In the data rows, 128 means zero.
Here is a table of points, one per row:
[133 131  57 103 131 131 137 182  83 102 109 136 164 108 182  68  95 150
  90 184 108 159  75 105 160 110 124 152 187 174 120 204  45]
[132 119  71 149 170 117 133 196 136 134 115 142 152  66 151  93 143 155
  79 199 160 110 130 122 125 151 145 156 112 120 197 140 123]
[108 197  82 138 140 144  98 137 206 139  68 127 148  67 142 126  85 153
 148 132 148 103 103  44 113 113 154 121  68 125 114 135  61]
[179 146 113  87 153  87 126 147 248 132 118  37 155  66  78  98 121 175
 125 125 119  94 156 101 167 154 137 100 129  77 186 106 113]
[113 112 102 170 190 121 112 162  96 150 115  83 100 110 219  79 118 159
  76 142 195 149 146  87 148 115 170 146 176 120 136 124 132]
[169 116 128 127 110 114 108 136 104 122 131 122 113  71 168 111 129 149
 141 129 142 126 132  46  92 195 148 148 139 197 146 162  35]
[147 145  90 168  98 167  99 128 119 138 136 111 136 112 124 119 153 166
  99 161 123  84 150  72 106 171 151 148 102 153 165  89  68]
[185 170  81  86 137 145  69 153 134 145  79 112 129  25 162 131 141 114
 125 144 105 158 104  91 157 146 124 157  90 113 106 146  75]
[ 67 192  74 134 147 122 107 179 141 127  86 106 113  84 177  85 167 153
  85 132 140  99 140 151 115 103 143 158 160 114 124 137  87]
[ 69 156  93 176 136 145 101 128 169 112  84 135 105 110 196  90 122 194
  84 127 152 165 111 109 165 134 131 169 185  97 185 127 132]
[130 102 114 136 159 105  84 173 130 127 142 123 150  67 138 108 116  79
 108 172  97 121 138  45 146 129 180 105  97 184 113 130  47]
[104 169 112 146 165 102 114 158  99 126  99  95 120  83 206 137 110 120
 124 224 146 147 151 151  84 168 117 171 164 138 147 168 119]
[162 121 118 108 104  97  86 151 181 101  70  81 164  50 159 100 124 147
  64 107 107 115 114 131 138 119 105 133  77 144 150  77  70]
[152 149 100 206 172 149 111 168 165 121 101 146 151  68 195 159 102 128
 101 167 100 138 110 135 148 129 149  71 172 135 115 142  42]
[174 119 111 159 114 106  84 183 183 117  87 111 138  63 167 102  82 198
  81 130 102  82  68 131 167 145 123  46 127  90 136 118  87]
[178 160  86 106 156 125 105 154 147 160  94  53 153  74 170 133  86 118
 117 168  77  42  93  60 160 141 122 125 130 110 148  82 114]
[137 143  94 113 185 129 133 103 132 110  93 187 105  86 139  92 140  93
 131 153 134  78 156 100 168 141 127  71 100 113  97 122  50]
[130 131 123 141 116 118  70 141  99 152 139 100 151  72 175  68 112 177
  65  73 163 122 136 114 143 150 102 130 112 106 104 142 113]
[121 109  78 160 170 168 134 176 104 107 143 158 129 104 108 127 111 121
 151 156 124 133 145  90  86 143 131 109 129 144 132 156  86]
[139 196  84 183 187 131 122 190 102 109 125  89 170  92 160  91 117  88
 100 127  97 138 123 109 152 164 125 170 129 106 169 124 142]
[ 96 139 107 140 122 160  86 157  89  85 133  74 157  94 200 117 107 140
 113 152 192 149 188 113 129 158 138 128 186 129 151 112 115]
[135 198 146 113 129 136 154 148 121 124 105  80  61  48 112 135  93 122
 132 140 150  68  91 103 114 128 110  91 113  68 135 114  35]
[186 130  42 124 125 142 124 100  81 141  77  84 152  75 145 132 125 163
 169 143 104  79 113  82 111 126 158  89  92 116 145 105  60]
[151 159 109 149 141 109  95 155 137 146  65 125 135  80 102  71 104 103
 122 132 115 103 130  77 143 174 219 157 124  78 145 136  23]
[115 146  34 178 112  70 156 169 153 158  95  76 136  60 150 118 106 199
  88  96 141  98 166  93 101 132 146  95 139 110 131 155 134]
[ 79  86 106 185 167 151  97 129 112 116 117 130 153  63 165  91  92 126
  48 187 138 174 166  90 125 156 125 128 204 127 170 163  87]
[129  95  97  85 142 125 134 200 116 149  72 147 137  87 178  97  98 130
 150 182 150 117 128  60 130 131 180  83  93 127 104 122  98]
[181 142  57  98 169 110 117 123 107 130  71 155 135  69 149 108  73 149
 124 127 116  90  95  90 132 123 104  78  92 125 164 138  29]
[191 121  97 203 127  69  97 180 146 133  98  53 157  76 157 126 138 173
 131 118 144 118 149  87 185 149 148  89 143 124 161 104  65]
[107 120 146 137 159 133 134 171 150 136 106 119 181  61 186 131 112 134
  99  89 131  69 115 105 149 123 124 136 144  80 171 178 103]
[104  92 106 145 144 130 140 185 147  76 103 130 109  82 161  89 134 136
 165 112 106 135  99 129 155 158 164 112 132 167 129 180  98]
[170  84  95 178 137 121 153 129 114  91  99 130 104  71 176 156 117 139
 130 143 102 161 145 137 126 120 171 129 173 127  95 120  73]
[155 164  96 164 133  62 131 139  52 153 128 126 137  46 158 131 138 166
  88 113 141 130  79  74 141 139 135 165 129 102 197 138  93]
[181 152 106 193 161 161 120 160 110 150  98  85  86  90 184 107  86 113
  85 160 157 108 169 113 161 147 132 146 164 165 159 114 101]
[128 145  86 151 144 145  95 165  98 113  88 117 127  73 184 129 102 220
  66 187 166 121 118  93 154 126 177 133 183 158 167 108 114]
[142 127  83 131 146  82 114 158 140 103  98 124 123 101 198 135 110 128
 103 172 117 125 199 104 128 153 141 119 142 207 149 138  93]
[109 157 102  72 142 141 178 135 190 110  91 117 146 106 172 151 116 148
  59 131 150 141 108  92 112 163 145  53 116  91  94 113  47]
[114 132  74 163 133 120 119 165 105 147 127 151 124 126 169 127 132 212
 143 178 125 101 114 166 169 135 144 115 133 116 158 139  79]
[108 174 108 186 150 106 127 185 102  96 140 115 154  60 183  53  42 182
 144 139 148  93 122 125 122 151 140 190 134 105 154  97 113]
[ 96 113 120 152 114 132  95 109 151 119  99  89 116  63 199 125 103 107
 117 113 103 101 148  63 196 134 115 166 108  92 123 160  89]
[147 144 105 109 137 115 104 158 154 187 127  91 142  46 118 102  77 196
 155 121 144  89 150 121 115 105  98 133 162 113 158 159  95]
[125 121  96 186 174 121  37 138 103  94 108  64 126  98 127 118 111 175
  26 150 170 127 136 132  71 121 131 205 186 131 141 140 129]
[104 155 127 168 137 155  45 189  89 116 107 128 114 108 135 118  94 235
 119 176 149 145 164 102 123 162 104 159 175 120 148 150 143]
[ 99 124  91 175 162  79 127 189 116 139  98  79 122  64 185 115 133 221
  88 173 145  58 198  83 133 131 101 197 129  82 155 147  83]
[142 122 101 101 157 125 122 164 113  73  94 150 146 104 115 111 107  79
 104 165 153 123 184 113 134  98 143 165 209 190 128 167  74]
[156 155  85 227 111  89 139 192  83 107 122  62 103  85 135 118 108 165
  66 127 152 113 146  97 144 150 114 156 103 123 154 150  87]
[182 124  73 127 110 133 166 184 185 133 129 166 121  73 160 133 110 183
 145 169 149 113 143  54 170 152 126 146 119  94  98 134  98]
[131 131 124 142 176 156  63 176 138  94 129  86  77  80 144  90 101 223
  83 155 197 156 144 119  80 143 144 140 161 123 169 141 136]
[116 174  48 209 165 131 108 203 118 119 107  95 136  75 157 102 106 190
 126 118 136 102 193  80 186 146 123 148 122 114 174 120  70]
[171 168  89 115  81 169 129 130 111 134  24  77 168  69 134 101 108 110
 128 155 109 125 135  69 144 132 140 108  77  92 115 153  87]
[112 121 107 193 145 122  87 193  90 125 135  61 135  81 201 117  84 156
  77 182 129 114 175 138 110 141 136 169  89  71 141 100  75]
[ 93 146 119 144 174 144 133 153  30 121 110  38 158  92 157 135 124 189
 125 192 168 151 113  93 132 154 175 130 150 152 132 132  62]
[153 146  89 133 176  92  94 144 146 149 113  60 180  84 101 159  93 181
 104 120  98  89 125 115 174 143 113 127 141 119 130 127  67]
[ 79 136  77 133 159 131  89 188  98  96 111  77 149  68 153  94 116 132
 132 215 157 147 193  83  80 133 107 121 175 122 129 162 108]
[172 142 134 157 166 126 134 120 185 122 100  72 154  80 205  49 148 198
 110 135 145 140 125  97 136 162  88 120 117 144 123 167  39]
[168 186 123 124 138  88 125 124 131 147  95  75 110  74 145  89 128 203
 141 153 100 113 146 109 170 139 170  95 133 171  98 135  80]
[148 155  77 154 164 131 124 135 153 126  92 117 142  92 223 132 105  82
 130 124 163 140 125 105 162 167 195 130 151 179 107 178  84]
[139 187  76 121 122  59 105 172 137 144  75  54 152  74  78 102 145 155
 112 111 145  82 149 116 120 172 113  97 146  69 126 120  92]
[127 106 104 135 136 138 116 162 107  86 118 125 121  93 148  98 164 170
 155 191 137 202 140  68 136 142 128 143 157 145 162 153  72]
[145 148 141 139 162 109 128 122 129  73 109 179 146 106 114 116 108  79
 152 173  85 164 112  57 136 130 128 116 103 185 102 187  71]
[104 174  32 152 129  97 129 116  71 128 114 106 151  84 182 120  88 146
  95 171 137 135 130 141 146 128 127 111 150 109 123 145 116]
[ 98  97  80 115 175 163 114 163 124 116  83 120 154  86 173 133 146 182
 118 173 179 115 138  89 154 167 145 185 145 198 101 136  79]
[143  95  92 188 124 125 139 186 154 157  78 128 129  95 108 111  99  49
 122 154 112 159 119  84 117 148  92 103 151 146 124 113  68]
[168  91  55 202 144 155 110 153  51 105  99  99 123  93 134 111 102 115
 146 182 116 129 130 102 152 189 118 119 117 130 138 142  87]
[126 136  90 115 186  89 102 143 120 109  89 122 139  80 221 150  82 139
 182 149 152 209 121 111 108 111 140 112 151 117 128  75 105]
[137 133 121 113 148 142 151 142 110 149  58 139 136  57 128 134  80 187
  93 110 104 134  88  17 192 170 116 144 106 129 101 111  83]
[ 73 147  99 145 174  84 120 115 130 157  61 121 151  37 194  82  92 137
  83 114 151 139 103 104 137 163 124 118 134 133 114  90 105]
[113 171 111 120 173 105 134 166 129 125  79 130 131 108 190 141  71  78
 114 167 134 176 159 139 164 104 135  92 129 142 140 162  79]
[109  70  70 169 174  92 127 159 150 134  83  47 130  56 139 134 135 126
 140 165 148  97  45 109 181 127 113 124 147 115 150 122 106]
[179 191 136  99 150 116 125 131 127 124  62 120 119  33 137  94 130 227
 120  92  81  80 161 109 117 133 136 103  98 112 135 105 109]
[ 94 149  91 205 142 105 101 118 135 141 118 113 132  69 105 132 117 162
 114 176 153 138 150 178 201 154 162 137 107 163 137 116 102]
[157  82  96 123 127 120 209 168 133 136  98 146 174  75 117 115 116 165
 169 136 127  89 175 109 154 103 129 116  92 111 130 108  59]
Along one direction, these points spread out more than along any other. How many in every 100 of the points above lie lower along it than each point below? Round to a whole number. More than half of the points above lie lower than the first one.
[143  95  92 188 124 125 139 186 154 157  78 128 129  95 108 111  99  49
 122 154 112 159 119  84 117 148  92 103 151 146 124 113  68] 32
[ 98  97  80 115 175 163 114 163 124 116  83 120 154  86 173 133 146 182
 118 173 179 115 138  89 154 167 145 185 145 198 101 136  79] 76
[ 79 136  77 133 159 131  89 188  98  96 111  77 149  68 153  94 116 132
 132 215 157 147 193  83  80 133 107 121 175 122 129 162 108] 89
[ 94 149  91 205 142 105 101 118 135 141 118 113 132  69 105 132 117 162
 114 176 153 138 150 178 201 154 162 137 107 163 137 116 102] 65
[153 146  89 133 176  92  94 144 146 149 113  60 180  84 101 159  93 181
 104 120  98  89 125 115 174 143 113 127 141 119 130 127  67] 26
[ 93 146 119 144 174 144 133 153  30 121 110  38 158  92 157 135 124 189
 125 192 168 151 113  93 132 154 175 130 150 152 132 132  62] 83
[137 143  94 113 185 129 133 103 132 110  93 187 105  86 139  92 140  93
 131 153 134  78 156 100 168 141 127  71 100 113  97 122  50] 11
[178 160  86 106 156 125 105 154 147 160  94  53 153  74 170 133  86 118
 117 168  77  42  93  60 160 141 122 125 130 110 148  82 114] 13
[128 145  86 151 144 145  95 165  98 113  88 117 127  73 184 129 102 220
  66 187 166 121 118  93 154 126 177 133 183 158 167 108 114] 86
[127 106 104 135 136 138 116 162 107  86 118 125 121  93 148  98 164 170
 155 191 137 202 140  68 136 142 128 143 157 145 162 153  72] 78
[108 174 108 186 150 106 127 185 102  96 140 115 154  60 183  53  42 182
 144 139 148  93 122 125 122 151 140 190 134 105 154  97 113] 81
[172 142 134 157 166 126 134 120 185 122 100  72 154  80 205  49 148 198
 110 135 145 140 125  97 136 162  88 120 117 144 123 167  39] 38
